rotation ticks, each row followed by its count of ticks
The counts run from 0 to 551.
[118, 109, 52, 64, 79, 120, 123, 92, 66, 102, 96, 130, 96, 90, 104, 89, 84, 102, 134, 74, 99, 102, 87, 96, 84, 98, 122, 109, 117, 85, 125, 103, 88, 108, 77, 112, 87, 89, 67, 116, 93, 87, 86, 94, 81, 118]
550
[98, 103, 82, 73, 101, 119, 101, 76, 76, 120, 99, 124, 85, 83, 77, 71, 111, 106, 120, 75, 116, 123, 92, 98, 86, 104, 89, 110, 102, 64, 110, 133, 93, 58, 100, 89, 112, 101, 90, 101, 115, 87, 81, 80, 79, 121]
233
[79, 82, 88, 84, 106, 110, 108, 130, 110, 87, 124, 109, 133, 94, 109, 77, 130, 119, 129, 116, 113, 109, 80, 103, 69, 113, 121, 92, 103, 79, 98, 93, 67, 96, 85, 113, 108, 107, 106, 103, 50, 91, 75, 110, 97, 113]
208
[110, 128, 66, 82, 76, 116, 136, 108, 58, 110, 98, 129, 109, 87, 109, 75, 117, 107, 134, 99, 91, 106, 85, 102, 96, 101, 116, 88, 114, 87, 123, 110, 96, 99, 83, 92, 84, 93, 85, 134, 99, 95, 75, 88, 83, 131]
79
[137, 86, 86, 80, 109, 123, 131, 118, 103, 97, 113, 112, 114, 92, 100, 64, 81, 103, 124, 84, 98, 108, 69, 79, 68, 99, 115, 100, 117, 75, 95, 81, 96, 94, 111, 71, 109, 118, 88, 118, 114, 99, 74, 72, 103, 111]
418
[106, 102, 90, 125, 107, 118, 106, 93, 93, 135, 87, 107, 71, 72, 83, 95, 91, 82, 97, 102, 112, 101, 94, 100, 77, 79, 77, 100, 106, 70, 144, 113, 94, 65, 110, 63, 113, 82, 103, 88, 122, 109, 76, 80, 104, 128]
436
[93, 99, 82, 81, 94, 132, 109, 124, 110, 100, 115, 126, 117, 91, 112, 85, 93, 136, 115, 119, 104, 97, 103, 109, 61, 122, 130, 91, 104, 98, 98, 79, 68, 120, 72, 93, 84, 104, 88, 125, 67, 103, 93, 100, 81, 112]
211
[93, 83, 88, 113, 113, 121, 98, 119, 104, 114, 115, 88, 130, 73, 71, 64, 105, 107, 107, 124, 72, 113, 76, 87, 98, 86, 102, 75, 114, 91, 94, 61, 113, 77, 93, 86, 106, 100, 109, 89, 86, 120, 102, 66, 128, 122]
291
[80, 100, 91, 87, 103, 128, 113, 91, 108, 106, 89, 137, 103, 78, 99, 102, 112, 107, 110, 118, 87, 108, 96, 96, 67, 96, 103, 117, 104, 62, 146, 128, 81, 94, 65, 96, 91, 87, 115, 105, 108, 103, 96, 102, 66, 138]
359
[88, 106, 97, 69, 78, 76, 78, 109, 111, 108, 74, 131, 80, 95, 103, 121, 110, 101, 107, 94, 83, 89, 108, 105, 79, 69, 99, 107, 113, 89, 111, 83, 95, 121, 113, 95, 86, 89, 67, 88, 77, 86, 61, 146, 71, 99]
192
[103, 136, 99, 70, 107, 82, 82, 84, 74, 127, 100, 99, 74, 95, 108, 100, 89, 116, 86, 94, 128, 93, 51, 102, 95, 95, 89, 98, 97, 82, 111, 89, 73, 70, 88, 79, 116, 94, 78, 74, 111, 95, 89, 96, 92, 126]
245
[100, 88, 85, 127, 107, 111, 123, 129, 96, 106, 107, 98, 123, 73, 90, 78, 119, 91, 112, 128, 81, 100, 79, 89, 89, 91, 105, 79, 119, 73, 119, 70, 110, 72, 95, 85, 115, 89, 108, 97, 83, 116, 74, 66, 120, 130]
286
[121, 92, 83, 115, 99, 130, 106, 86, 93, 136, 76, 108, 65, 66, 88, 95, 61, 92, 88, 84, 100, 103, 86, 105, 74, 81, 95, 101, 118, 81, 143, 102, 92, 90, 106, 68, 96, 77, 97, 109, 129, 108, 99, 93, 107, 112]
431
[115, 105, 94, 92, 81, 105, 114, 91, 112, 127, 74, 111, 81, 76, 87, 85, 80, 110, 95, 75, 85, 97, 101, 92, 93, 101, 85, 87, 87, 67, 92, 88, 112, 76, 127, 37, 96, 120, 81, 112, 111, 104, 89, 63, 101, 114]
103
[85, 98, 85, 101, 96, 133, 88, 79, 128, 119, 80, 85, 80, 65, 69, 84, 65, 106, 68, 102, 82, 118, 122, 96, 84, 93, 91, 78, 108, 97, 88, 78, 117, 101, 99, 74, 91, 117, 115, 108, 110, 123, 124, 111, 121, 128]
301
[107, 122, 120, 78, 89, 118, 89, 111, 93, 133, 65, 106, 53, 76, 92, 97, 87, 94, 87, 86, 119, 108, 80, 107, 93, 73, 74, 85, 109, 109, 111, 86, 97, 103, 128, 58, 90, 95, 86, 89, 106, 108, 81, 120, 99, 107]
115
[102, 100, 35, 96, 72, 82, 118, 100, 83, 118, 104, 106, 104, 95, 125, 87, 86, 106, 122, 92, 86, 103, 114, 120, 82, 93, 99, 80, 99, 104, 94, 120, 76, 116, 91, 111, 81, 89, 83, 119, 87, 86, 101, 144, 126, 105]
69
[139, 124, 84, 66, 84, 100, 139, 128, 94, 108, 93, 122, 93, 96, 128, 96, 87, 91, 127, 80, 91, 97, 89, 92, 89, 74, 75, 86, 104, 107, 94, 81, 110, 123, 117, 69, 91, 112, 66, 88, 99, 98, 77, 102, 108, 110]
264
[87, 69, 88, 96, 103, 99, 92, 103, 138, 82, 103, 106, 124, 72, 72, 96, 101, 100, 96, 103, 72, 92, 97, 75, 73, 99, 118, 109, 100, 45, 100, 70, 112, 87, 94, 89, 114, 116, 97, 93, 83, 103, 74, 72, 89, 117]
495
[58, 90, 102, 79, 107, 96, 71, 101, 107, 106, 96, 107, 94, 80, 96, 100, 127, 105, 104, 100, 137, 110, 99, 112, 79, 99, 84, 102, 78, 77, 113, 116, 69, 73, 93, 104, 115, 96, 106, 62, 47, 91, 74, 113, 84, 103]
518
[98, 59, 57, 94, 104, 101, 81, 86, 105, 114, 125, 95, 111, 106, 75, 69, 84, 130, 114, 92, 90, 101, 85, 99, 65, 98, 127, 105, 120, 65, 88, 87, 69, 76, 93, 114, 111, 98, 90, 113, 100, 81, 99, 117, 114, 111]
220
[95, 83, 83, 67, 87, 136, 98, 85, 137, 92, 92, 131, 100, 63, 80, 95, 80, 110, 90, 82, 90, 114, 118, 94, 67, 112, 110, 119, 92, 71, 102, 111, 113, 109, 84, 85, 85, 119, 102, 110, 97, 106, 96, 84, 67, 99]
26
[108, 90, 61, 99, 102, 125, 99, 120, 119, 111, 129, 86, 117, 80, 95, 78, 72, 90, 100, 118, 86, 121, 101, 101, 71, 75, 96, 80, 121, 134, 74, 79, 119, 126, 96, 114, 99, 101, 102, 89, 105, 112, 99, 121, 137, 105]
141
[80, 128, 104, 82, 108, 95, 73, 80, 116, 109, 101, 112, 104, 75, 79, 115, 106, 103, 64, 129, 71, 92, 80, 87, 90, 81, 101, 107, 106, 79, 115, 80, 118, 87, 72, 92, 107, 94, 97, 78, 133, 108, 92, 94, 68, 142]
168
[60, 75, 102, 77, 92, 101, 65, 83, 131, 122, 81, 110, 88, 65, 79, 88, 108, 106, 82, 94, 104, 131, 103, 115, 81, 85, 80, 101, 87, 86, 106, 136, 86, 91, 108, 99, 95, 99, 120, 77, 84, 97, 103, 135, 98, 95]
511
[82, 105, 89, 96, 99, 122, 94, 82, 118, 100, 76, 93, 58, 75, 63, 103, 84, 81, 82, 87, 100, 108, 130, 82, 79, 96, 86, 96, 107, 67, 102, 83, 118, 76, 116, 78, 113, 115, 105, 98, 110, 106, 83, 106, 105, 138]
305
[122, 100, 77, 89, 109, 92, 132, 127, 97, 100, 118, 104, 117, 96, 118, 71, 99, 103, 116, 112, 99, 94, 67, 95, 63, 115, 116, 78, 106, 72, 95, 94, 78, 93, 112, 67, 115, 115, 92, 132, 114, 94, 58, 92, 109, 114]
412
[95, 106, 73, 58, 102, 89, 96, 111, 104, 107, 126, 107, 117, 111, 122, 87, 92, 132, 118, 95, 113, 101, 94, 109, 83, 88, 79, 93, 85, 107, 73, 87, 71, 103, 84, 111, 98, 111, 76, 61, 55, 88, 114, 124, 112, 104]
58
[134, 115, 86, 77, 84, 111, 134, 123, 85, 113, 78, 115, 84, 88, 116, 96, 79, 86, 121, 84, 95, 101, 79, 101, 88, 65, 97, 86, 131, 108, 118, 77, 99, 133, 109, 88, 81, 91, 79, 105, 104, 106, 87, 132, 117, 113]
270
[78, 71, 86, 77, 79, 116, 61, 79, 122, 122, 84, 120, 95, 55, 79, 97, 77, 115, 86, 75, 96, 114, 97, 109, 86, 89, 103, 116, 87, 92, 116, 113, 95, 109, 86, 97, 83, 93, 88, 83, 80, 100, 116, 93, 75, 79]
33
[106, 78, 52, 80, 79, 104, 98, 112, 128, 95, 115, 122, 130, 72, 105, 103, 74, 97, 108, 94, 75, 97, 112, 101, 63, 80, 114, 111, 98, 108, 93, 98, 110, 142, 78, 117, 84, 98, 84, 91, 75, 103, 89, 106, 92, 79]
343
[80, 100, 99, 56, 90, 77, 86, 98, 124, 81, 85, 118, 94, 90, 93, 120, 108, 95, 110, 78, 95, 94, 111, 83, 89, 80, 83, 113, 88, 64, 90, 74, 108, 92, 110, 95, 103, 117, 73, 63, 54, 84, 75, 116, 86, 105]
185
[129, 134, 78, 79, 89, 77, 136, 112, 98, 111, 103, 114, 97, 102, 139, 99, 83, 101, 109, 93, 98, 83, 104, 98, 83, 90, 65, 82, 80, 92, 88, 96, 99, 100, 117, 53, 100, 118, 72, 90, 108, 98, 77, 91, 103, 114]
258
[110, 81, 62, 85, 78, 112, 97, 104, 120, 111, 101, 136, 114, 79, 95, 107, 82, 99, 109, 104, 64, 98, 105, 100, 62, 70, 116, 124, 123, 100, 118, 107, 105, 137, 82, 113, 75, 81, 80, 102, 110, 96, 87, 120, 76, 98]
348
[75, 96, 87, 82, 89, 115, 110, 134, 113, 100, 109, 118, 128, 83, 128, 85, 120, 120, 113, 124, 108, 105, 96, 120, 71, 115, 115, 79, 90, 104, 100, 113, 67, 120, 80, 100, 86, 103, 110, 120, 57, 103, 89, 116, 92, 107]
206
[81, 110, 102, 77, 94, 106, 115, 133, 113, 100, 104, 129, 108, 93, 122, 96, 130, 110, 116, 131, 105, 98, 94, 110, 60, 110, 113, 95, 108, 86, 117, 111, 68, 108, 93, 92, 96, 98, 99, 123, 77, 93, 60, 131, 73, 121]
204
[110, 120, 48, 92, 72, 97, 134, 105, 71, 114, 95, 126, 91, 100, 118, 91, 106, 96, 134, 94, 89, 98, 115, 104, 78, 97, 108, 90, 115, 80, 118, 124, 88, 107, 94, 96, 92, 90, 79, 132, 107, 88, 73, 122, 93, 128]
73
